Rows swapped in pairs by one turn or mirror: which row each one swaps with
The rows were stretched afterwards, more along some directions than others.
j_434: [-19   2  24   1  28  39 -18  -6   4 -12  23   1  -1 -13 -12  40   7  -3
  16  -1 -21  17]
j_467: [-15   2 -12 -36  19  27 -34 -16   0   0 -20   6  -4  17  25 -20   0 -39
 -25 -35 -15  -3]
j_767: [ -1 -15  -9  18 -33 -27 -12  14  -5 -11 -33   6  23  16 -14   1  13   5
  23   9  -5  -1]
j_254: [-25 -20 -16  19   4  31 -17   8  26  26 -16  21  24  24  23 -10  19   9
  15 -11 -41  -7]
j_965: [ 15 -23 -27  16 -22  12 -14   3  24  13 -31   0  17  20  27 -11  27   3
 -12 -23 -15 -22]
j_503: [ 49 -22 -29 -11 -13  15 -10  -7   9 -25 -30 -17   2   9  21  -7   6  -4
 -38   2  15 -13]
j_306: [-19 -14  -6  26   1  20 -30  25   7 -25  -5   8  32 -27  40  23   0  31
  11  -1   8  -6]
j_37: [-27  -4  15  13  21  37 -21  -1   6  -3  16  14   2  -4 -12  39  12   4
  28 -12 -31  11]
j_228: [-39  12  -7  14  51  49   1  -4   0  -6  20 -17  37 -28   5  29  -6  -6
 -19  50  -6  18]
j_351: [ 48  -5  30 -18  16 -33 -19   8  -4   1  -3  16 -15  -9   3 -12   5 -14
 -20   4  -4  23]
j_873: [ -2  -7  -7  12 -30 -27 -17   5 -15  -8 -36   8  14  18 -21  15  20  -1
  22  13  -1   6]
j_98: [ 10  42 -11   9   9 -29 -26  47 -18  11  -6  17  11  13   1  29   6 -30
  -4  13  16 -19]
j_485: [ 44  31   1 -46  10   4 -34   6  23  10  -5  29 -38  23  33 -20   2 -29
 -38 -28  24  -1]
j_39: [ 36  -7   4  -4  -3   8 -23   1   8 -17 -20 -15  14  13   5  -5 -20   7
 -14  39   0 -17]
j_927: [-40  -1 -17  15  16   5  -9  38  -2 -29 -13  -3  37 -17  27   8 -30   2
  14  37  36 -26]
j_446: [ -4  32   7  -6  30  26 -33 -11  -3 -15  35  -1   7   4   1  -5   0   4
 -19  39 -18  20]
j_512: [-68  19 -14  16  14  61 -10  -9   6   9  27   0  40  -8  38 -18   3  16
 -26  22 -19  -4]
j_557: [ -1  -2  22 -19  16  34 -13 -21 -12  -3   3   1  -6 -13 -10  34 -14 -31
 -10 -26  -3  13]
j_167: [-20 -25 -12  28  -1  40 -19   4  31  20  -9  16  18  17  22  -1  24   8
  14 -20 -44  -7]
j_117: [ 48  -8   4 -45  14   4 -30  -2  15  12 -36  30 -21  14  22 -45 -11 -27
 -26 -14  23 -14]
j_213: [ 38 -30  11   2 -18  -3 -12  -2  -2 -26 -30  -4   1  12  -3   3 -30  -4
  -3  21   6 -20]
j_688: [  3  28   1  19   9 -14   5  42 -11  10   3  28  10  -4  12  34   4  -9
   7  19   4   5]
j_529: [  0   6   8  -3  -5 -23   2  13 -37  -7 -24  16 -11  25   6  30  -4 -36
  -6 -20  34  -7]
j_273: [-20 -15 -15  30  -4  15 -30  30  11 -23  -3  11  34 -29  39  24  -1  36
  14   3   3 -12]
j_429: [-35  24 -24  20  21  42   9   0  -9  11  22   1  27 -21  25  30  12 -13
 -12 -14  12   5]
j_92: [ 11  -2 -36 -19  22  26 -30  -5  10   7 -12 -13  29 -10  40 -12  23  -1
 -34  20  16  15]
j_852: [  7  39   3  15  14 -26 -18  41 -16  16  -6  27  10  12  11  37   8 -22
   3  14   7  -9]
j_972: [ 47   7  24 -16  14 -39 -22   8  -4   6   3  23 -17  -6  -3  -3   8 -17
 -20   4   0  20]
j_222: [ -1  11   5   8  -3 -12   1  16 -26 -12  -7  24 -12  14  17  38  -1 -28
  -4 -30  17  -6]
j_151: [ -7   0   5  17  -2   5 -34  17   8 -14 -10   8  21 -24  31   0   8  26
  -6   2  30 -11]
j_914: [ 32 -15 -22   4  14  35   4   1   2 -45  -5 -15  13 -14  12  15   1  19
 -12  47   4  14]
j_269: [ 41 -19 -17  -6  -5  27   4  -4  -1 -42 -11 -18   8  -8  10  14  -2  12
 -18  31  20   6]
j_59: [  9 -13 -18 -13  35  34 -19  19  -4 -19  20  -6  11 -29  18  13 -24 -15
  16  41  15 -15]
j_333: [ 46 -35 -30  -4 -10  17 -10 -10   6 -25 -31 -17   8   8  15 -11   3   1
 -36   9  10  -9]
j_977: [  4 -14  10   6   0   4 -27  10   3  -9 -20  11  15 -16  19  -5   2  19
  -2  -6  29 -13]
j_921: [  6  27 -18 -12   6  -3  -2  24  -7   3  -3  24 -15  21  24  16   2 -27
 -13 -22  22   4]
j_315: [-67  10 -13  10  18  65 -15 -14  -9  11  11  -9  41 -11  29 -12  -1   1
 -29  14 -16  -5]
j_986: [-27 -19  -7  28   2  34 -19   9  27  23   1  17  21  14  16   5  23  15
  26 -12 -42 -10]
j_676: [ 10  31 -14 -11   4   0  -8  17  -3   2  -1  20 -15  24  33  19   8 -28
 -24 -27  22   5]
j_964: [-13  -2  22   0  17  30 -23  -9   8  -3  19  13 -12  -6 -15  36  11  -8
  11 -20 -24  12]
j_772: [-22   3  20   5  18  31 -18  -5   4   0  23   3  -5 -11 -17  42  10  -6
  20 -12 -26   8]
j_736: [ 48 -29 -20  -8 -19   4 -10 -10  13 -18 -34 -12   3  15  20 -17   5  -5
 -35   1  11 -16]
j_123: [ -5   1  19 -16  17  35 -17 -22 -13  -5   4   0  -8 -15 -12  42  -5 -24
  -6 -21  -6  11]
j_135: [ 35   3  13 -37   8   9 -34  -1  18  10 -23  29 -21   5  24 -40  -7 -15
 -24 -18  26 -18]
j_409: [ 23 -22 -12 -15  21  15  -5  18  -7 -19  10  -1   6 -21  10   3 -23 -32
  18  28  23 -26]
j_271: [ 41   7   7 -45   3   2 -30   4  21  17 -24  29 -29   7  29 -40  -9 -17
 -28 -23  32 -19]
j_742: [ 12  36 -11 -13   4  -8  -5  23   3   6  -1  29 -16  21  30  11  10 -29
 -16 -21  18   5]
j_28: [ -7 -14   1  22 -12   1 -19  20  12 -12 -16  13  24 -22  29  -2   3  29
   9 -12  26 -16]
j_171: [ 15  -7 -12  11  -9 -42 -13  31 -33   0 -15  -6  28  -1 -12   9  18 -14
  13  28  21 -24]
j_715: [  4 -21 -15 -18   3  36 -36   5  18 -40   8 -11   0  -7  27 -10 -13   7
 -18   6  14 -23]
j_365: [ 24   6 -11  11   4  10 -29   8  14  -7   5 -22  25   6   9  -1 -16  20
 -22  45  -5 -16]
j_442: [-16  -2   7  20  -2  -1 -28  14  -2 -13 -15   8  24 -21  24  13   9  23
   3  -1  28 -15]

j_39 is swapped with j_852
j_965 is swapped with j_485
j_873 is swapped with j_351
j_986 is swapped with j_135
j_914 is swapped with j_529
j_92 is swapped with j_467

Rows swapped in pairs by one turn or mirror: which row each one swaps with
The rows were stretched afterwards, more along some directions than others.
j_691: [-21 -16 -29  20  11  51  20  -8  13 -39 -24 -12  15  67 -27 -32 -32   4
 -37   8 -13  -6  -6]
j_956: [  3 -29 -12  -4   8  73  -4  25  13 -24  10 -20  -9  21  23 -37  17  16
  -3  74 -21  -1 -12]
j_749: [ 14  -8   5  22  25  61 -10  33  20 -31  19  -1   7  27  -8 -12 -17  23
 -23  67  -8  27   2]
j_564: [  2 -31 -18 -16   1  70  -4  22  13 -18   0  -6 -15  17  24 -45  12   1
 -13  56 -12 -12   2]
j_478: [-18  30  19  19  43  40  23 -11  -8 -17  22  14   6  39 -29  -9 -14 -21
 -28  11 -10 -22 -10]
j_405: [  0  12 -10  -4  -5  44  11   9   2 -25 -17  10   2  61  10 -16 -16 -32
 -33   8   6  -9  28]
j_739: [ -9  23  -1  47  21  72 -21  -3 -33 -12  40 -11 -22  28  10 -35  26  21
   1  69  -5   0 -45]
j_470: [-23  31  -7  29  -3  60   6  -8 -29  -4  18   3 -23  45   5 -29  24   3
 -12  48  -2  -8 -24]
j_214: [-18   9   3  22  42  50   6   0  -6 -29   2   5   8  33 -22 -23 -12 -26
 -27  18 -17 -19 -22]
j_633: [  3  16 -23  26   5  36 -20 -13 -30 -12 -10 -31  -6  34  21 -27 -45   2
 -26   6  30   4 -21]
j_534: [  5  44 -25  47  15  44  16 -17 -19   7  33 -14  29  41  22 -14  36  24
  -3  34 -31 -16 -25]
j_770: [ 13  -8 -16  36  28  70 -26  29  -1 -38 -19 -36  22  26  13 -30 -14  -5
  -3  41 -23   7 -39]
j_678: [ 15  43  26  38  39  47  14   2   5 -12  50  10  11  27 -31   1 -16  12
 -18  38  -9  12   0]
j_369: [-15  33 -31  53 -16  51   6 -33  -4 -25 -15 -29   7  55  -4 -27 -14   4
 -22  -6   8 -33  -6]
j_712: [ 19  -8  15  32  25  41 -21  48  16 -51   0 -12  29  35  -2 -32 -25 -22
 -20  24 -20   1   0]
j_569: [ 17  24 -21   7   5  44  10   7  27 -40 -28 -21  32  51  10   6 -53 -43
 -48  -2   5 -18  37]
j_987: [-13  19 -27   9  -7  56  21 -28   1  -6   0 -15  -3  49  10 -41   8 -14
 -21  -1  -6 -54   3]
j_406: [-15  27  18  17  40  43  27  -9  -1 -19  23  13   5  38 -29  -7 -11 -18
 -26  12 -11 -16 -11]
j_942: [ -2  20 -22  24   1  33 -16 -11 -33  -2  -3 -31 -13  30  25 -28 -32   9
 -20   3  27  -1 -24]
j_283: [ 25   0  14  25   6  22  -9  37  -1 -30   8  -1  13   8  21 -19   6 -16
  -3  19 -16   5   1]
j_279: [ 18  -2   1  18  -4  16   1  25  -6 -20   3 -10  11   9  25 -19   7  -8
   6  -2  -8  -5  -6]
j_138: [-13  21 -32  38  13  71  23 -35   4 -15  10 -25 -10  11   2 -13  23  25
 -14  40 -22 -39 -35]
j_929: [-20  28  11  18  40  42  24 -17  -1 -16  20  18   3  34 -30 -10  -7 -17
 -29   3 -12 -28  -7]
j_476: [  4  29 -15  33   1  28  31  -5 -15  -3  33  -4   7  42  12 -12  28   7
 -21  32 -13 -16  -9]
j_67: [ -7  -4 -24 -11 -10  75   7  -1  -1 -11   0 -20 -19  28  28 -53  11 -10
 -14  26 -12 -39  -8]
j_623: [  5  22 -29  32   8  37 -20 -16 -34  -1   4 -29  -8  22  26 -32 -17  19
 -18  19  22   1 -30]
j_78: [-24  27 -27  46  19  70  24 -39   1 -15  19 -22  -9  12  -4 -11  31  27
  -8  41 -26 -40 -41]
j_134: [-22  11 -27  49  -9  21  16  -6 -12 -29   7  -9   0  39  13  -9  22  23
 -18  28   3   2 -19]
j_300: [ 10  50 -18  50  10  44  27 -13 -23   0  27 -24  31  48  12 -14  11  16
  -3  17 -24 -12 -22]
j_129: [-19  25 -33  42  12  74  26 -39   2 -13  13 -26  -9  15   3 -16  28  33
 -11  34 -22 -41 -36]
j_523: [-19  31  -9  45   0  74  -4  -9 -31 -11  29  -5 -21  41  15 -28  31  16
  -2  60  -2   0 -35]
j_471: [ 19  19 -13  30 -23  28  -9  -3 -32  -1  15 -32 -25   0  42 -19  11  13
  12  15  21   5 -30]
j_452: [-24   4 -25  41 -13  25  12  -4   4 -39  -4 -10  -4  40  16 -15  11  12
 -29  25  10   5  -5]
j_556: [ 13  48 -28  31  16  54   7 -21  16 -19  -1 -25  11  23  11  -2 -27 -17
 -44  22   7 -35  10]
j_660: [-10  12 -12   1  -7  42  11  11  10 -31 -27   8  14  59   8 -10 -29 -40
 -40  11   6  -3  21]
j_722: [ 22 -12  16  20   9  27  -7  50  15 -38   0  -7  21  22   9 -20  -5 -20
  -6  18 -18  -1   6]
j_521: [-32   9 -38  44   6  71  29 -36   5 -21  -2 -23  -6  26 -10 -24  26  29
  -7  24 -25 -31 -39]
j_58: [-10  19 -11   8 -11  50  17   6  -2 -21  -8   7  -1  55  12 -15   3 -27
 -20  22   2  -7  14]
j_884: [ 14 -15  -7  14  11  67  -7  29  18 -29  12 -10   2  20  12 -22  -6  24
 -20  66 -10  19  -1]
j_133: [  6  16 -15   0  -5  47  14  21  24 -34 -29   3  25  61   8  -2 -36 -39
 -41   3  -1 -13  36]
j_108: [ 17  28  -9  28 -16  24 -14  -5 -32   4  11 -13 -18   1  40 -15   2   6
  -4   4  17   0 -15]
j_70: [ 14  36 -17  51  22  55  22  -1 -11   2  27 -23  38  46   9 -15  17  26
  -3  35 -38 -11 -25]
j_720: [  3   5  13  43  45  70 -29  26  -8 -36  30 -11  16  40  -8 -42 -10   5
 -21  54 -15   0 -25]
j_902: [-17  -5 -20  45 -16  32   3   8   6 -49 -10 -17  -8  43   6 -14  -5  13
 -24  28  11   7  -7]
j_546: [ 19  21  -9   4   3  38  11  17  29 -33 -28  -9  32  49   5   1 -51 -46
 -44   0   3 -17  42]
j_931: [ 10  36  25  31  45  46  14   3   0 -16  52  17  15  34 -40  -2 -16  15
 -27  51 -14  16  -2]
j_836: [-16   5 -21  60 -10  40  -9   2   7 -52 -15 -26   2  48  -2 -23 -16  15
 -25  22   9   7 -13]
j_433: [ 18  28 -20  10  15  48   7  12  23 -42 -30 -24  33  47  14  -3 -56 -43
 -52   8  11 -20  28]
j_537: [ 14  23  -2   3   0  32  12  19  15 -29 -23   4  26  53   6  -1 -44 -48
 -44   3   8  -6  40]
j_963: [ -7  -3 -22 -13  -5  60   8  -8   4  -3  -4  -6  -9  35  19 -51   4 -23
 -24  13  -7 -49   7]
j_280: [  9 -30   0  -4  13  62 -13  39  22 -28   4  -4  -1  19   2 -25 -18  14
 -15  65 -12  16   0]
j_646: [ 16  47 -38  23   1  58   9 -26  15 -21 -13 -33  15  23  21  -5 -24 -13
 -37   3  10 -34   8]
j_8: [-10  32 -14  37   7  31  27  -8 -12   0  36  -4  11  38  15  -9  29  14
 -23  41 -19 -13 -13]
j_266: [ 20  -7  13  22  36  53  -9  30  19 -20  29   6  11  21 -21  -8 -10  31
 -19  69 -18  29   1]
j_443: [  3  18 -25  19   3  32 -21 -21 -32  -3   9 -17  -9  25  31 -30 -14  13
 -15   6  21   1 -20]
j_335: [  8  45 -16  53  14  48  23  -5 -22   8  31 -24  26  41  11 -13  21  27
  -1  36 -37 -16 -30]
j_22: [ 17   9  16  28  24  52  13  20  14 -24  27   1  13  30 -26  -8 -19  32
 -12  48 -12  26   1]
j_807: [ 11 -31 -14  -6   5  74  -8  30  19 -26   0  -2   0  17  17 -36   2  12
 -17  58 -22   4  -2]

j_546 is swapped with j_749
j_623 is swapped with j_300
j_405 is swapped with j_956

Rows swapped in pairs by one turn or mirror: which row each one swaps with
The rows were stretched afterwards, more along some directions than others.
j_218: [  6 -20  -5  -1 -27   2  25  -7 -15   1   5 -16 -19  13 -12  -9 -13]
j_549: [-31  -5 -33  18   5  -8 -18  19   2   2  -5 -32  23   9  14 -19 -19]
j_528: [-16  21  -8  -5  15  17  18 -12  10  23 -16  -1  12  -8  16 -20   4]
j_464: [  5 -27 -15  60   6  -3  12  26 -37 -14   2 -31   3   9  14 -19 -17]
j_145: [-46  17  -4 -29  28  -7 -46  18  24  -9   2   9  30  12 -13   3   5]
j_422: [-25   4  -9   7  29  -3 -33  35   5 -37  15   9  36   2  -6   6   0]
j_764: [-34  17   9   1   9 -12   5  32 -12 -14  13  -9 -17  25 -21  10  -5]
j_386: [-47  23   3 -29  24  -7 -36  14  27  -4   2   3  32  10 -16  -4   3]
j_783: [-61   1  -5  10  12 -23 -11  43  -4 -22  10 -10  -7  17   9   0   3]
j_589: [ -8   7  21  29  12  26  38  17 -11  -7   7   0 -14   0 -13  14   0]
j_765: [  9 -29  17  13   2   9  16  10   2  15   2   6  -1 -25  32   5  12]
j_418: [ 15   0 -19   3   9  17  12  -7   9  -7 -13  26  14  -6   7   3  12]
j_367: [ -6 -24  -3   0 -19  -4  30  -3 -27  13  -1 -14 -10  11  10 -16  -4]
j_493: [ -6  12  -3  19   5 -11  -7  23 -20 -36  12   2  27 -11  16   8  12]
j_316: [-18 -17  -9   3 -12   2  34  -5  -3  12  -6   2  -8   4  17 -14   5]
j_187: [-26  20  -3  -8  11  11  14  -8  12  28 -16  -5  16  -9  16 -17   8]
j_297: [-18  -2   1  16  44   8   0  61  22 -12  10  13   6  -7   9  10  12]
j_865: [ -4   9  22  24  18  30  36  19 -13  -5  12   9  -8  -3  -7  13   3]
j_714: [-22  -2   3  12  43   4  -2  60  23 -11   7   7   5  -5   4  15   7]
j_353: [-26   3  -8  14  14 -12 -31  38  -1 -43  15  10  25   6   4  14   3]
j_339: [-51  13  -6  -1  23  -8  -1  50  -5 -20  14  -8  -6  22  -4   0   0]
j_618: [-31  19  10  -1   7 -15   4  36  -7 -18  11 -12 -16  22 -19  12  -2]
j_101: [ 14  -3 -55  18  13  28   5  15  10 -35   8  11  26  -7   6 -11  -3]
j_716: [  6   5 -11 -16   5  -5  -7 -27  14  33 -36   3  20   3   6  10   0]
j_897: [  2 -27  -6   4 -21   2  28 -15 -20   9  -3 -19 -15  12  -6 -10 -12]
j_789: [ -1 -30  -4  47  -6   7   9  19 -30 -21  12 -30 -15  12 -13   1 -22]
j_769: [  8 -26  26  11   4   4  21  14  -2  18  -3   7  -1 -24  28   6  16]
j_3: [-19   9   1  33  21  43  31  22   6  -9  16   7   7 -12  22  -2  -1]
j_174: [-27  10  12   9  33   9   4  54  25 -11  12  10   3 -14   5  23   8]
j_247: [  7 -31 -11  48   0   6   4  22 -35 -19  11 -28 -12  11  -6   2 -25]
j_562: [  6   4 -18 -11  -1  -8  -8 -34  15  35 -41 -14  15   3   6   4  -9]
j_420: [-23   6 -12   7  18  -8 -32  28   4 -44  12  12  33  -3  -5   8   5]
j_876: [ 19   3 -24   7   8  10   6 -16  10  -7 -21  18  20 -15   8  10   7]
j_160: [  3 -20  -7   5 -25   0  21 -14 -21   9   2 -19 -24  15  -7  -3 -17]
j_768: [-22  -6  -1  14  43  13  -2  63  26 -14  12  12   6  -7   8   9   8]
j_142: [  6 -29  24   2   2   5  17   2   0  20  -3   4  -5 -25  22   2  14]
j_740: [ 21   1 -15   4  13  13   7 -22   6   9 -26  14  17 -15  11   9   6]
j_419: [ 17 -35   8  10  -6  -1  18   3  -8  15  -7  -7  -8 -19   8  -7   5]
j_66: [-47  16  10   1  20 -12   0  37  -7 -19  10 -12 -11  21 -18  10  -1]
j_533: [-25  -7 -28  25   4 -12 -15  20  -9  -5   2 -33  25  13  15 -19 -25]
j_238: [  7   1 -23  -9   3   0  -5 -25  13  33 -36  -7  21   1   6   9  -8]
j_494: [-49  21   4 -30  27  -8 -42  15  17  -4   0   4  28   5 -16   0   9]

j_316 is swapped with j_783
j_238 is swapped with j_494
j_464 is swapped with j_3
j_101 is swapped with j_493

